One turn sends every row of this set to another row. A few are shown first. Where does it send the rows asked after them?
Q24: [ 10  -3 -22  -5 -18 -11   1  16 -10 -13  -1   8  -7  -9 -13 -18  16  10
   0 -10   8  -2 -15   4   7  -7  13  18   9   7 -12  -7  -6 -10 -11   8
  12   3  13   5 -11 -18]
Q591: [  4  -3 -15  -6 -27 -12   2   4 -17 -10   0  -2 -25  -9 -18 -16   2  18
  -1   2   9  -4   0   9   7 -13  17  19   5  12 -15   3  -4 -15 -12  -2
   6  10  12   0 -12  -6]
Q812: [ -2  -7 -12  -1 -13   2 -13  -6 -11  -5  10  -2  10  -4   3 -13   3  23
   6  12  14  11 -19  16  16  -1  12  -6 -21  16 -21  -7  -7  12 -12 -13
  15  12   5 -18  -8 -23]
Q459: [ -4   5 -13   5   1  -9   3  -8 -21  -2   5   9  13 -10 -14 -25  -4  29
  -2  17 -21  17   6   3  -5   1 -10   5 -15  17 -19   0  -1   7 -13 -19
  -6   5  -7  -3   2 -18]
Q790: [ -6  -6 -16   5 -12   3  -3  -8  -9   5   3  -4   9 -16  -4   0  12  16
   2  11   9  17 -15  22  12  -5   2  -6 -15  17 -27  -7  -7  11  -4  -6
  15  16  11 -27  -7 -25]
Q883: [  1  -2 -12  -4 -25 -11  -4  17   3 -11   4  -8 -11 -11  -8 -16  -2  15
  -4 -22   2  10  16   7  12  -7   1  15   4  20  -9  -2 -15  -5 -14   2
   4   6  14  -3  -8 -10]
Q278: [ -2 -10 -14   1 -12   1 -10  -9  -1   9   2   0  14 -16  -2  -4   7  11
   6   8   7  18 -12  14  10   0   2   1 -16  20 -24  -4  -9  18  -6  -6
  17  14   8 -29  -8 -25]
Q906: [  6  -5 -14  -9 -24 -14  -1   9  -6 -12  -2  -5 -12  -6 -13 -20  -3  23
  -2 -12   4   2   6   9  11 -13  10  21   3  14  -9   1  -8  -8 -21   4
   2   8  14   3 -15 -11]
Q738: [ 12   2  -7  -1   0 -17 -15   0  -9   0  13  15   5 -14   0 -26   0  44
   4   3 -11   2   5  23 -10  -3   0  14  -2   9 -20  -6 -11  18   2 -16
   5   6   2   5  12 -28]
Q666: [  5   8 -11   5  -4 -13  -5  -3 -19   1  15  11  -9 -17  -4 -18  11  44
   1  14 -10   2   0  31  -8  -8   1   7   2   7 -29  -7  -9   7  11 -19
   7  11   5   2  18 -28]
Q421: [-11  12 -14   9  -4  -3   5  -6 -26  -5  11   4   4 -12 -15 -19   2  28
  -3  23 -19  16   5   7  -4   2  -9  -2 -14  17 -23  -4  -3   0  -5 -23
  -2   8  -7  -7  10 -17]
Q587: [  3   2 -20  -3 -20  -6  -5  25  -1 -15   9   0  -7 -11  -6 -14  14   4
  -2 -19   8   5  -1   2   9   3   2   9   9  17 -10 -10 -16  -7   0   4
  13  -1  15  -5   3 -19]
Q770: [  8  -1 -19  -5 -14 -10  -1  24  -1 -14   2   3  -3  -8  -7 -18  14  12
  -1 -20   6   4  -7   4  10  -3   6  16   8  11  -9 -10 -13  -8  -9   8
   9   0  16   3  -7 -20]
Q57: [ -7  -5 -16   2 -14   3  -5  -7 -15  -3   6  -6   7  -7   0  -6  11  24
   3  14  12  13 -19  23  15  -5  10 -11 -18  15 -26  -8  -8   9  -8 -10
  14  16  11 -21  -8 -24]
Q993: [  8  -3 -22  -3 -21 -10  -2  13 -19  -9   2   7 -16 -11 -14 -16  18   2
   1  -2  12  -6 -14   2   3  -4  14  13  11   9 -16  -5  -8 -10   2   2
  14   2  14  -2  -3 -13]
Q698: [  3   2 -19  -1 -22  -6  -6  19 -12 -11   7   3 -18 -15 -11 -13  17  -3
  -1  -9  12  -1  -5   1   4   3   7   8  10  15 -14  -7 -13  -9   6   0
  17   0  14  -7   7 -14]
Q151: [  2 -10 -11  -2 -12   1 -15  -8  -4   2   7   0  15  -9   3 -11   1  15
   7   9  10  13 -14  11  14   2   8   0 -19  20 -20  -5 -10  19 -12 -11
  17  12   3 -23 -10 -23]
Q657: [  8   3  -8   1  -2 -15 -10   0 -16  -4  15  12  -3 -12  -2 -26   5  50
   2  12  -8   0  -1  28  -7  -6   5  10  -2   6 -24  -7  -9  11   4 -18
   6   8   4   7  14 -28]
Q88: [ -1   1 -14  -1 -32  -7  -1   6 -16  -7   5  -7 -31 -16 -18 -10   6   7
  -2   2   8   1   7   9   6  -8  10  13   8  17 -19   2  -9 -15   1  -5
   9  10  13 -10   0  -4]
Q473: [ -3   2 -11  -1 -31  -7  -3  12  -3  -6   8 -11 -22 -17 -12  -9   4   5
  -3 -14   4   9  17   7   9  -2   0  10   8  23 -15  -2 -16  -8   0  -4
   9   7  14 -11   1  -7]
Q540: [ -7   8 -14   7  -3  -6   4  -9 -28  -4   8   8   5  -8 -15 -25  -3  32
  -1  24 -17  13   2   4  -5   1  -6   2 -14  15 -21  -2  -1   2 -10 -22
  -4   6  -7  -4   5 -16]
Q254: [ -8   8 -14   8   1  -7   5  -5 -19   1   6   6  14 -14 -13 -22  -2  27
  -2  12 -24  23   8   7  -4   2 -14   3 -12  19 -21  -3  -5   8  -9 -17
  -6   7  -6  -6   2 -19]
Q686: [-13  12 -16  11  -3  -4   6  -4 -20  -1  10   4   7 -15 -13 -17   3  26
  -3  16 -21  23   8   9  -4   2 -14   0 -11  19 -24  -6  -4   3  -4 -20
  -4   7  -5  -8   9 -18]
Q248: [  5   7 -10   6  -4 -13  -6  -2 -12   6  12  11  -5 -25  -5 -14  11  35
   1   6 -14   8   6  31 -11  -5  -5   8   5  10 -30  -8 -11  15  15 -15
   9   9   6  -2  19 -28]
Q84: [  9   4  -8   3  -1 -17 -12   0  -4   6  11  14   4 -23  -1 -19   5  36
   2  -1 -14   8   9  24 -11  -2  -7  13   3  11 -24  -6 -13  20   8 -15
   8   7   3   0  14 -28]

Q88 moves to Q906
Q57 moves to Q151
Q657 moves to Q84
Where do these go?
Q770 moves to Q698
Q459 moves to Q686

